Rotation paths and how fast each direction turns (degrees per step):
Each turn is a multiple of 5 degrees from 10 to 175, or 0.
Each row of a path follows its step; steps can be skipped.

step 0: [ -7  18   4  -1 -21 -21  -1  -6 -16  -4 -18 -12   3  -4   8  25  21   1
  20  16 -12 -10 -12 -11 -10   9  -1   1 -33   8  16   5  -3]
step 1: [  6  18  -5  -5  10  -6  15  20  -5  -5   3 -12  19  -3   7  -2   7 -11
 -17  46   6  -9   3  16   0  14   7   6  10 -16  15   4  16]
step 2: [ 12  19  -6  15 -12   4  25  13 -14 -15  12  17  -2   6  -8 -22  15 -11
 -13 -15   7  12   3 -21  -4   6  24 -17   0  -3   1 -12  15]
step 3: [ -4   9 -24  -1 -22   1   4  19 -19 -10 -18  -3  -3   1  -7  18   0   6
  19 -17   2 -12 -24   6 -13  -8  -9 -16 -14  14  -1  15  24]
step 4: [  0  25 -28 -21  10  16  -8  15  -5  -5   0 -15   8  -1  20  -8   6  16
 -17  10   6  -9   7  10  -1  24  -6  11  -8  -4  -9  28  -6]
step 5: [ -5  16  -9   3 -10  10  -8   1   0 -34  15 -13 -14   7   5  -4  29  -3
 -12  -1 -25  30   3  -7   1   6  10 -13   8 -21  -2 -14  -4]
step 6: [-12  10   1  14 -12   4  -5  20  21  -9 -15 -15  -2   6 -10  13 -21   6
  24 -10  -2  -6 -11  -2  -9  13   7 -22  16 -20  -3   1  31]
step 7: [  9  16  -6   8  18  12 -12   4  13 -12  -3   4  19  13  20   0   6  32
  12 -10  10 -25  20  -3  -4   8  24   2 -10  15   5  15   0]
step 8: [ 11  19  -9  25  -7 -17 -23   1 -19 -25  -8  -5  -1   3  25  16   9  -2
 -14   8 -20  -1   2  -2   0 -17   4  -7  11  -2   2  -5 -27]
step 9: [-14  25  19  -1 -21 -12 -11  12  -4  -1 -25  -4  -8   4   3  -4 -16  -4
   5  26  15   1   0 -19 -10  25  -6  -8  10 -15  15 -13   5]
step 10: [  8  16   5  -8   9  -2  12   8  15 -15   1   0  16  28 -15 -13  18   1
   7  10   2 -11  21  -1 -22  -3   7  -7  -2  23  30  -2  18]
step 11: [ 25  29 -17  28  -3 -21  21  14 -10   3  -3   4   1  20  -6   8  -5   0
 -17  -6 -11  -1  -9   7 -18 -15   5  -1  -5   0 -10  14 -11]
Speeds:
[10  0  8  0 -7  2 -9  0 -1  7 -5 -5  4  5  0 -2 -4  2  1  1 -6 -3  2 -5
  0 -5  7  7  4  0  8 -3 -2] | 35
[ -2  -7  -3  -2   0  -1  -2  -1  -2 -10   1  -2   0   3  -2   7   9  -1
   5   2  -6   0  -3   8   1 -13  -2  -3   1   4   8  -5   3] | 145
[  4   2   3  -7   1  -2  -3   0  -3  -3   2   7  -1  -3   7   6   4   4
  -5  13  -5   2  -1  -5   5  -1  -6   5   2 -10  -6  -1   0] | 95
[-10  -5   6  -2  -8  -2   7   2 -10  -1  -1  -2  -2   5  -1   3  -6   4
   0  -7  -2  -4   1  -8   4   1  -4  -6   0  -6   1  -5  -1] | 115
[-1  4  8  3  4  0 -7 -2  6 -6 -4  4 -7 10  2 -2 -8  6 -2  2  1  0  4  5
 -5 -3 -6 -6  1  3 -4 -3 -4] | 25
